In the data rows, the value 128 means zero.
Every row has a hidden score from 0 to 20. What is each row's score? 10 is about the middle. The score is a weighted sum of the row's numbers plus the product of two more (or one squared), each taken from its middle value.
[122 135 131 121 184  99 152 169 193 104 146 158 137 144 206 142 137 158] >> 9
[134 154 158 133 156  80 163 133 210 105 150 195 118 120 166 137 132 171] >> 11
[146 153 120  93 101 130 121  98 102 163  97 132 138 117 102 103 118  99] >> 11
[116 134 118 120 122  95 138  99 133 108 102 151 115 101 116 107 117 115] >> 7
[157 109 195 241 106 136 118 144 158 201 196 107 164 255 102 208 120 168] >> 9
[166 109 176 192 103 134 119 122 139 203 162 103 165 228 101 173 116 136] >> 11
[108 129 119 101 127 126 123 148  99 102  93 121 115 115 134  96 126 104] >> 9
[146 146 132  98 102 142 121  97 101 167 108 112 137 129 103 111 125  97] >> 11
[124 116 147 127 106 154 124 129 107 120 146  91 117 156 108 140 128 133] >> 10
[168 111 178 185 102 139 123 114 138 204 163 106 158 229 100 171 118 136] >> 14
[117 126 110 111 125  93 142 113 137 101 108 148 122 113 128 104 113 118] >> 9
[116 120 137 130 123 157 127 136 101 105 148  92 115 140 112 143 126 131] >> 8
[112 126 124 102 141 107 135 132 141 104 109 149 125 120 153 109 131 133] >> 7
[114 116 120 107 140 158 121 163 102 104 126  98 114 113 150 127 141 117] >> 15
[112 129 112 104 123 106 140 119 127 106  98 142 118 113 137 103 121 118] >> 10
[109 132 129  98 141 157 118 186  96 107 116 104 118 120 156 112 151 111] >> 12
[110 128 128 110 146  86 139 118 159 105 119 156 123 113 149 119 127 135] >> 5
[133 123 126  96 108 140 119 104  97 129 111 102 118 121 104 108 121 103] >> 9
[130 120 202 195 100 172 122 177 130 134 201  89 122 216 107 208 146 190] >> 15
[116 145 136 122 140  85 153 112 181 107 127 175 123 110 145 120 124 146] >> 9
[134 126 108  97 101 120 123  97 102 141  91 126 126 111 101  98 121 104] >> 9
[162 102 193 229  95 139 124 157 150 183 194 101 151 255 102 206 125 163] >> 14
[115 114 125 125 140 163 121 147 102 101 142  93 116 117 134 138 137 141] >> 7
[131 116 153 133 102 153 117 128 110 138 142  96 123 160 105 149 121 125] >> 16
[133 136 134 127 192 101 153 170 197 103 150 159 138 151 206 143 141 170] >> 9
[130 132 115 122 106  93 132  95 130 143 103 155 134 107 103 103 120 113] >> 11
[139 119 153 128 103 154 117 121 111 148 144  96 127 169 104 148 120 129] >> 14
[115 114 125 132 140 169 120 152  99 101 143  95 117 113 133 142 143 135] >> 7
[116 139 135 123 145  88 151 122 183 104 128 171 123 119 150 126 125 145] >> 8
[136 143 141 161 123  87 149  96 190 137 137 202 133 102 110 130 114 142] >> 17
[144 142 111  95 106 123 120  93 100 149  91 126 130 114 100  93 108  97] >> 9
[162 111 174 181 109 139 123 126 132 183 164 100 148 225 100 173 114 145] >> 14
[118 114 114 155 173 178 126 173 119 102 166  91 114 117 165 165 150 163] >> 8
[113 126 122 110 138 102 140 126 143 106 110 151 116 121 147  99 132 130] >> 9
[112 121 161 178 165 206 119 180 112 103 198  90 115 129 148 187 157 183] >> 8
[111 120 108 105 113 109 129 112 108 103  92 131 114 109 123  97 117 114] >> 7
[122 136 116 115 118  90 134  99 129 119 104 153 110 109 109 108 123 116] >> 8
[136 150 121 122 102 101 131  98 124 166 101 158 147 104 104 103 116 107] >> 11
[140 154 122  94  98 132 119  99 101 163  95 128 139 119 100  98 117  99] >> 11
[118 123 101 105 116 109 123 103 106 111  93 128 111 109 111  94 124 101] >> 10
[109 129 105 100 123 130 124 146  97 104  97 120 120 111 132  92 130 101] >> 11
[120 123 146 127 115 160 126 132 109 117 144  95 116 150 106 143 124 136] >> 10
[128 139 106 106 109 109 118  97 106 136  94 132 128 104 103  95 122 101] >> 14
[116 118 117 103 137 156 123 151  95 101 126  97 114 114 137 123 134 116] >> 10
[149 132 111 197 218 190 118 186 161 105 213  95 130 138 218 210 157 206] >> 16
[115 128 111 105 120 126 126 149 102 103  95 126 118 117 138  94 136 107] >> 10
[118 127 115 112 124 109 126 135 123 101  97 141 125 115 143  97 120 118] >> 7
[109 121 189 188 133 196 118 183 117 109 203  90 116 178 120 202 155 185] >> 9
[147 120 151 133 101 149 115 114 112 162 141  97 139 185 100 139 117 129] >> 9
[120 114 136 108 111 153 127 120 101 116 127  97 121 134 104 121 125 114] >> 10
[167 102 205 241 105 136 121 151 163 201 193 108 162 255 103 208 118 165] >> 15
[114 112 110 133 169 166 123 174 111 105 147  96 122 116 162 142 148 144] >> 7
[136 159 121 112 107 106 127  96 115 160  94 151 147 108 101  98 123 107] >> 17
[132 153 156 133 157  88 162 123 209 102 146 196 120 115 165 137 131 172] >> 10
[112 113 119 104 133 156 126 149  98 104 125 100 110 107 135 118 138 118] >> 13
[153 111 127 170 100  82 129  98 166 188 132 173 170 112 103 121 112 124] >> 14
[106 127 112 113 124  96 139 111 136 104 104 150 119 108 127 105 109 121] >> 7
[140 129 105  99  97 138 122  99  99 139  99 114 131 115 101 102 117  99] >> 12
[119 118 114  91 109 141 120 114  97 108 109  98 113 110 112 110 118 105] >> 8
[107 119 115 115 156 159 119 167 104 101 129 100 123 113 152 135 146 124] >> 7
[169 102 200 230  99 131 115 140 156 205 190 107 158 255 103 200 122 161] >> 13
[129 123 121  94  99 140 122 101  98 128 112 101 118 122 104 114 118 106] >> 11
[120 133 111  99 119 128 127 152  99 104  94 126 120 115 135 102 133  97] >> 11
[135 122 125 194 197 196 124 187 143 104 209  92 119 125 190 204 159 203] >> 8
[108 123 118  92 137 150 120 166  96 101 113 104 115 114 144 112 137 101] >> 11
[119 113 120 110 119 148 127 131  97 104 124  97 110 124 118 123 134 114] >> 10
[124 114 104 164 186 172 124 190 132 102 175  92 124 123 189 172 162 176] >> 10
[126 112 118 190 198 197 121 184 130  99 195  91 113 122 177 199 159 195] >> 7
[161 139 130  95  95 147 123  94  99 159 109 107 130 129 101 113 121 105] >> 14
[119 117 118  92 108 140 119 109  95 117 112  99 106 118 102 104 113 103] >> 9
[132 140 103  94 100 120 118  99  98 142  94 127 126 113 101 102 116  98] >> 10
[117 128 124  95 132 144 120 155  94 103 111 102 116 115 140 111 135  96] >> 12
[158 165 153 127 196 105 163 174 222 100 163 179 133 146 209 156 137 183] >> 12
[128 145 113 115 107 109 127  94 117 150  92 146 140 110 101  99 121 105] >> 16
[110 124 111 103 117 128 128 161  99 103  97 123 121 119 137 101 131 104] >> 11
[110 119 103 104 112 107 125  97 106 104  95 129 116 107 111  99 120 107] >> 7
[112 123 127 107 155  93 147 144 167 104 125 156 130 134 172 122 135 138] >> 9
[113 113 142 129 132 158 119 138 102 107 140  92 115 138 112 136 132 135] >> 6
[120 116 119 132 185 169 117 194 122 105 148 101 126 129 188 153 156 143] >> 8
[147 130 122 135 103  92 129  98 143 180 112 168 164 105 103 105 107 114] >> 11
[132 146 116 105 107 111 130 100 106 151  91 137 141 119 100  98 111 106] >> 10
[107 108 114 155 162 172 116 175 119 105 169  94 113 112 164 161 152 166] >> 6
[113 115 115 108 133 152 118 147  99 103 124  94 114 109 133 122 131 113] >> 8
[158 140 134 139 102  99 125  97 141 214 115 166 180 127 102 111 115 106] >> 14
[129 137 118 118 115  95 131  91 131 130 104 155 124 103 106 102 120 112] >> 11
[135 142 111 101 100 111 114  93 105 144  92 135 128 107 104  97 118 102] >> 9
[156 123 161 133 108 144 119 115 112 163 142  99 132 182 100 143 112 122] >> 16
[110 123 122 108 134 100 144 126 144 105 112 149 132 118 149 114 124 136] >> 8
[111 123 129 107 162 101 145 156 168 106 127 156 127 141 182 118 147 138] >> 10
[124 141 108 106  99 113 120  99 104 145  92 134 136 110 102  99 118 101] >> 11
[130 144 139 116 158  87 148 132 184 104 132 175 120 120 160 129 128 148] >> 8
[150 166 123 102 103 120 121  97 105 169  90 143 143 113 102  97 119 103] >> 12
[131 142 129 137 126  86 148  96 164 124 121 181 116 102 116 115 123 133] >> 12
[141 116 157 135 107 152 125 117 110 150 144  95 133 171 103 142 119 132] >> 14
[115 130 116 119 117  97 133  96 132 110 100 150 113 105 116 102 116 113] >> 7
[117 139 111 115 102 104 124 100 113 138  96 145 130 102 102  99 119 106] >> 11
[107 121 145 151 149 184 121 158 106 101 165  93 114 117 138 164 144 160] >> 9
[155 165 140 128 103 106 125 105 128 199 104 163 171 113 102 106 113 103] >> 11
[113 117 105 100 114 116 126 109  99 103  91 121 110 105 116  99 123 105] >> 7
[120 105 108 154 182 176 120 177 121 104 169  94 117 117 174 168 153 172] >> 6
[143 116 175 157 110 147 119 136 121 154 163  96 137 209 102 164 128 148] >> 9
[137 155 120 108 106 107 133  98 118 163  93 149 144 111 102  95 115 105] >> 12
[131 126 117 148 108  89 129 101 168 157 122 178 140 105 103 126 119 127] >> 17
[128 156 154 156 135  87 155  97 194 124 136 203 126 101 120 132 124 152] >> 13
[123 136 137 120 144  88 157 121 181 101 126 174 129 108 151 127 128 147] >> 9
[112 123 124  90 131 153 120 161  97 103 113 105 114 118 143 118 131 100] >> 19
[112 125 121  98 133 136 120 160  95 104 103 114 113 115 140  99 141 107] >> 9
[124 122 133 109 104 145 121 115 101 133 126 100 124 142 103 116 121 107] >> 9
[109 123 119 109 160 166 121 186 103 100 129 103 115 120 163 131 154 118] >> 11
[141 141 105 101 100 121 124 100 102 150  93 127 134 119 103 102 120 101] >> 12
[123 118 131 108 106 144 122 110 100 130 123  96 122 140 100 118 121 107] >> 9
[120 114 125 113 115 150 118 122  99 104 127  95 120 129 112 124 121 117] >> 7
[111 129 123 120 134  88 142 113 153 103 114 160 117 113 135 116 120 132] >> 7
[155 160 153 133 194 102 161 172 225 103 166 182 134 152 209 153 142 188] >> 13
[110 117 114 109 152 155 113 165 100 103 128  98 124 120 148 123 143 118] >> 7
[160 169 151 143 222 115 165 188 228 102 177 173 141 159 230 163 140 190] >> 13
[161 128 144 103 104 150 119 103 101 166 121 102 140 152 100 116 119 100] >> 12
[116 116 158 149 123 175 123 153 108 102 165  92 120 156 115 166 139 146] >> 9
[164 136 162 135 103 145 124 106 116 190 138 106 149 192 102 134 110 110] >> 15
[112 128 118  93 147 152 114 172 100 103 114 103 125 112 148 119 144 105] >> 7
[115 137 101 105 103 104 135  96 116 117  95 138 114  96 107 105 119 109] >> 9
